Each named turn below is shown by a few rows before and after it. Which turns, in which order, take the first row of each later pair to the second? The first pair is answered.
turn kon:
[ 15  25 -10  24 -12 -19  10  -7   5  -7  12 -24]  ->  [  6  16 -16  38 -16   9  13   7   7  -8 -13 -10]
[12 -3 11  0 23 -4 25 -3 13 21 -2  7]  ->  [ 16   0  15   3  16  -6  22 -11  16  19   3  -2]
[ -6   4 -10  -5 -23   3   9   7  -2  14 -38   2]  ->  [ -4   3 -18 -24  -4 -15  14   6 -10  19 -22   8]
turn Tesiz:
[ -6  -8  30  24 -20  -1   2 -16   8 -13  -5  -2]  ->  [ 17  -6  21  11   5 -10  17 -21  17  -4  11 -12]
[ 17 -42 -23 -19  15  16   1  17  -1  23 -41  20]  ->  [  8 -18  -9   3  -1  50 -37   6   3  -3 -41 -17]
[-22  38 -13   0  21   5  -4   2  -5 -16  29   3]  ->  [-27  24 -20  -8  21  -6  10   8 -11  -3  22  25]
turn Sipof:
[ -7  -7  -5  19 -13   3  31  -2  15   6 -30  25]  ->  [ 16 -16  -8 -28  13 -25  18  -1   3  25  -6  12]
[ 13  10 -16   8  11  12  11  -4  23 -11  -5 -11]  ->  [ 10   9 -22   3  22   3  15  -2  21  -8   0  -2]
[-18  -7 -28  -5  17  15  14   8 -12   7  -1  19]  ->  [ 16 -13 -14 -19  14  10 -13  -2 -10  14   4 -24]
turn Dak:
[ 23   4   6   4  -1  -1   7 -17   4   3  12 -20]  ->  [ 21   1   6  -1   1  -6   6 -17   1   5  15 -22]
[ 5 -3  3 18 -3  6 21  2  9 -3 -5 15]  ->  [ 10  -8  11  17 -11  16   1   1   8  -3 -13   0]
[-19  -6 -15   5   5  20  -2   8  -4   0 -14   9]  ->  [-19  -8 -15   0   2  18  -6   9  -5   0 -18   6]
Then:
Between the rows of a pair lie two turns.
[ -3  13 -14  18 -11  15  -3  10  10  -5  20 -10]  ->  [-16   2 -16  19 -22   7   0  18   3   0   8  10]
Tesiz Tesiz
[ 22  -1 -31  -4  43  54   8  16  22  31 -20 -22]  ->  [ -1   4 -24  13  19  73 -14  14  15  18 -37 -20]
Tesiz Tesiz
[-28 -24  -3   2  -3  14 -28  11  -9  -6   9   8]  ->  [-29 -14 -10  -2  12  -6  -4   5 -10  -6  26  20]
kon Dak
[-23   8 -13  13  -9  -6  13  10 -20 -17 -11  13]  ->  [ -4  26 -16   5  14  -4   8  -1 -14 -24  16 -15]
Tesiz Sipof
[ -6   9  15  -3 -10 -37  -9 -16 -10  -9  18 -10]  ->  [-22  15   4   4  -9 -33   4 -14 -11 -13  16   9]
Sipof Sipof
[-22  -8  -2   3  -3  14   1  15  -6   2 -22  24]  ->  [  1   5  12 -14  -3 -34  -6 -13 -10   1  20  -7]
kon kon
[ -1  22   2  20  -8   8  -7  12   5 -27  18   3]  ->  [-11   7  -1  17 -11  -2   5  22  -1 -17   7  31]
Tesiz Tesiz
[-35   6 -11  11   1  34   2  17   0 -11  -8  18]  ->  [-29  -8  -3 -15   0  23 -30  21 -12  -2 -10   3]
Dak Dak
[ 13  -4  -6 -16  20   2 -21   0  -1  -1  13 -24]  ->  [-11 -13 -14  -2  12 -11  20  11  -6   3  -2  29]
Tesiz Dak
[-17  -6  18  14 -48  11 -28 -16  -8   0 -14 -12]  ->  [-34   3  -1 -17 -20 -33  -2 -14 -23   2  21  22]
Sipof kon
[-17  -5  17  -3 -33  -6 -37 -10  -8  -8  -3   1]  ->  [  0   9  12 -17  -8 -19 -31 -18  -1  -9  26 -16]
Dak Tesiz
[  5  -7  19  -3 -21 -27  -4  -6  -7  12 -10  12]  ->  [ 12   5  17 -10 -14 -26 -15 -14 -10   6   9  -3]
Tesiz Dak
[  9   3  15  -4  -9 -38  -6   1 -12  20  -9  -3]  ->  [  0  11  13  -4  -8 -40  -9  -2 -17  12  -3   2]
Tesiz Dak
[ 26 -28  -7  10  10  27  28  16  16  20 -26   7]  ->  [ 18 -34   4 -10  -1  23 -23  20  -5  18 -32 -15]
Tesiz Dak
[-11  33 -22   3  10  17  25 -17  19   0  22   3]  ->  [-29  32 -15  14  -8  27  10 -13  11 -10   5   6]
Tesiz Tesiz
[-10  -4  16 -12 -26 -24   8 -13 -11   4  11   6]  ->  [-23  11  10   2 -27 -11   8 -15  -7 -10  11   6]
Tesiz Sipof
[  7  -9  13 -27  -5 -48  -4 -12 -17   9  23  -3]  ->  [ 36  -3  22   3 -10 -29  19 -25  14   6  16 -20]
Sipof Tesiz
[  6  13  -3 -16 -14 -28  11 -12   9 -16   7  25]  ->  [ 12  13   9   1 -33 -11  -3 -15  13 -18  -6   5]
kon Dak
[ 26 -14   7  13  -2 -32 -37   5   4  30 -10 -27]  ->  [ 13 -13  -7   6   7 -57  -5  11  -3  32  -2  10]
Tesiz Dak
[ 49 -47  19 -25  -5 -10  -6  -3  12  43  13 -32]  ->  [-16 -33  -3  34 -24  34  38  19  16  18 -21  42]
kon Sipof
[  1   9 -13 -13  29  -1  14   4   6   0  23   4]  ->  [-17   1 -13  10   8   8  25  10   7  -2  -1  27]
Dak Tesiz
[-36   1 -21  -6  13  15  -5  17  -3  -3 -11  25]  ->  [-27  26 -20   0  20  -5  17  -4   6 -15  18  18]
kon Dak
[-16  16 -22  -9  12  14  -3   3  -6   2 -14   9]  ->  [  3  17 -16 -16  17  15 -12  -3  -4   2  -7 -17]
Tesiz Sipof
[ 14   7  20  14  -3   1 -24  -5   4   5  -6 -47]  ->  [  2  10   1 -12  24 -45  10  -5  -8  13  24  -8]
Dak Dak
[ 28  17 -16  -5  -3   4  18 -22   6  -5   2 -42]  ->  [  8  20 -36 -20  16  -9  34 -12  -5  -4  14 -13]
Sipof Sipof
[ 43   0  -1  19   4   5  14 -18  15   7  31  21]  ->  [ 13 -15  -4  10  -5  -6  11   0  -5  10  17  58]
Tesiz kon
[ 25  -1   0   0   7   8  10  -2  23  -3  -7 -21]  ->  [  4   1   6  12 -13  18  -5   3  17 -11 -22 -13]
Tesiz Tesiz
[ 38   4  -4  -1  27 -14  36  -8  21  21  18 -18]  ->  [ 9 12 -8 31 11  2 58 -4 23  8  4 13]
kon Sipof
[ -1   7  -3   9 -14  -8   8  -1  -1 -10   6  12]  ->  [  7  14   2   8 -15   5  -7  -4   3  -9   6  -4]
Tesiz Dak
[-15  13  -5 -22  15  -5 -22   8 -10  -5  18 -21]  ->  [-18  10   1   5  -5  24 -24  13  -3  -9  -8 -21]
kon kon
[ -4 -12  13 -14 -15  -3 -36   1 -15  -3  -8 -13]  ->  [  0 -10  19   0 -28  -7 -27  -5  -9  -7 -10 -14]
Dak Sipof
[ -4  15  24  16 -30 -12 -18 -10  -4 -13   0  -7]  ->  [-23  11  14  12 -23 -18  -8  -1 -11 -11  -1  15]
Dak Sipof
[ 13 -20   2 -28   7 -19  15   5 -11  18  -1   4]  ->  [-27 -10   0 -12 -12  -3  -6  15 -25  -1 -12  18]
Tesiz Sipof
[ 19  19   1  22  -2 -24  33 -14   6  -1  17 -13]  ->  [-12   1  -4  22 -18 -25  34   6 -10   5  -6  26]
Tesiz kon
[ -2   5 -14   2  17  27   3  10  -2   1  -5  -1]  ->  [  4  15 -15  -4  24  14  10   0   0  -2  10  -7]
kon Dak
[ -1  15 -22  -7  31   4  26   4   5  -6  20  15]  ->  [ -7   4 -21  10  19  17  34  11  10  -3  -2  27]
Dak Tesiz
[-27   4 -28 -27  33  -5  13   2 -15 -13  21  18]  ->  [-29  11  -8  29 -11  37   7  -7   6 -30 -10   1]
Sipof Sipof
[ -2 -11 -21 -17  28  34 -16  20  -9   9  -9  14]  ->  [  9   4 -15 -32  36  11 -27   5 -13   6  19  -8]
Tesiz kon
[ -8  22 -28 -30  34 -21  -5  15  -8 -10  29  -2]  ->  [ 16  11  -4 -27  10 -21 -36   4  -5  -6  20 -44]
Sipof Dak
[-22  16  -3  -4  -3  12 -28  -7 -16 -10  10 -11]  ->  [ -2  17 -20   1  21   1  22  -9  -2  -3  24   5]
Tesiz Dak
[ 16   9   8  22  21  14  23 -28  17  -4  35 -30]  ->  [ 24 -42  19 -12   6 -27  15 -13   0  31  14 -11]
Tesiz Sipof
[ -8 -18  -5   9  10  -5  10  12   3  11 -21   9]  ->  [ -4  -6  -6  14  13 -14  25   0   9   5  -6   7]
kon Dak
[  6   5 -25   3  24  10  42   0   6   3  18  -2]  ->  [-23 -10  -9  20 -20  38   0  13  -6  -4 -25   1]
Tesiz Dak
[-20  -1   9  17 -40   2   8  -3   3  -1 -18   6]  ->  [-11  25 -10  16  -3   5  36  -8  16 -11  12   4]
Tesiz Sipof
[ -2  -2  -7 -24  20  -3 -13   7 -11   2  10  -6]  ->  [  3 -14   3 -20   5 -22  -1   5 -11  10   4   3]
kon Tesiz
[ -2  29   0  20 -10 -11  42 -17   4  -6  16   5]  ->  [-23   7   3   6 -32 -26  21  -3 -17   4  -5  27]
Sipof Tesiz
[ -9  -6 -13  -2  18  17  20  10   3   6  -9   8]  ->  [ -8 -22  -2 -12   3   9  -2  14  -5  12 -21   2]
Sipof Tesiz
[ -9 -26  -5   7 -19  39   0   6  14   5 -39 -16]  ->  [ 20 -19 -18 -13  23  33  17   2  21  15 -11 -30]
Tesiz kon
[ 23  15  -1   0  15  30   3   5  29 -18  24 -35]  ->  [ 21   0  -4 -18  16  35 -19  20  18  -7  11 -34]
kon Dak
[ 12  10 -15 -26  34 -29   7  -7 -10   6  45  -9]  ->  [  0   5   6  45 -22  44  -2   0  10 -15 -20 -16]
kon kon
[ 27 -39   9 -21   1   4 -21  11   1  29 -21 -17]  ->  [ 32   2   2  16  11  39  -2  -4  26   4 -10 -32]
Sipof Tesiz
[  0 -17  -8 -15  -9 -11  -2  11   9   8  -6   4]  ->  [ -7 -11  -8 -18  -9 -14 -17   5   2   0   1  -5]
Tesiz Dak
[ 15   1   2   6  11 -21   1   6  17  -7   8 -27]  ->  [ -2   3 -11   2  20 -25  16  11  12  -8  11  -3]
Sipof Sipof
[ 13  19 -31 -23  16  12 -13  15  -2  -4   3   6]  ->  [ 21  17 -25 -14   8  24 -22  14   3  -4  -6  -6]
Sipof kon
[  3   3   3  -8  13   6  -6   3   3   5   5 -10]  ->  [-6 -4 -2 -1  8  1  7  8  0  6 -6  8]
Tesiz Dak
[  4 -16  -4  10 -13  15   4  13   2  11 -25  21]  ->  [ -5  10 -21   5  14  18  13  11   4   0   1  22]
Tesiz Sipof
[ 22 -22  10 -18  10 -12 -15   8  -7  17 -32 -13]  ->  [ 27 -12  19  -9   0 -39   2 -10  -3  10 -12 -15]
Dak kon
[ -6  17  17   3 -13 -17 -20 -13  11 -14  33 -14]  ->  [-18  19   6  -4  -2 -26  -7  -7   4 -11  38   5]
Sipof Sipof
[  2 -15  -7 -16   8   4  -7  12 -13   9 -10   8]  ->  [  0  -4  -5 -17   8  11 -22  10 -13   2  -4  -3]
Tesiz kon
[-16  22 -22   1  18 -25  16   8  -9 -12  11  17]  ->  [ -3  29   1  23  -6 -18   6 -12   1 -24  11 -16]
kon Dak
[-27 -27 -15  -9  -5 -45  -3   1 -17   0   7  28]  ->  [-18  18  -9  40  -7   4  -4 -21  12 -35  18 -16]
Dak Tesiz
[  4   5  23  30 -35  13   3 -12  -2  -6  -4 -18]  ->  [ 21  -6  14 -21  -2 -26  -4 -10 -16  13  24 -24]
Sipof Sipof
[ 30 -20   4 -12  17   1  16  13   8  22 -10 -11]  ->  [ 12 -10   9  24  -4  18  30  10  16   8 -23   1]
kon Sipof
[-10  10  25  18 -30  19 -46 -12  -6 -21 -11 -40]  ->  [-47  27 -13 -13   9 -27   0  -1 -25 -22  26  25]
Sipof kon
[ 29  12   2  30  14  17  27 -14  31   0   6 -37]  ->  [ 37  -9   4 -20  21 -12 -11  -5   7  23  15 -47]
Dak Dak
[  9 -18   3   5  -4  30 -17  12  -2   9 -15  -7]  ->  [  2   3  -6   6  14  39 -12  10   2  -1   1  -7]
Sipof Tesiz
[  6 -23   2  13  16  25  48   5  25  12 -26  19]  ->  [-40 -13  16  23 -20  28   0   8   1 -10 -35  23]
kon Tesiz
[-15 -12 -12  -7  15 -13  -2   7   3   8  -7   2]  ->  [-17  -9   0   0  -3 -21 -11   1  -2   4  -6  -8]
kon Tesiz
[-15 -15 -12  -3   3  25 -35  16  -4   0 -23  -1]  ->  [-10 -11 -13 -31  23 -14 -32   8 -14   4   9  -4]
Sipof kon
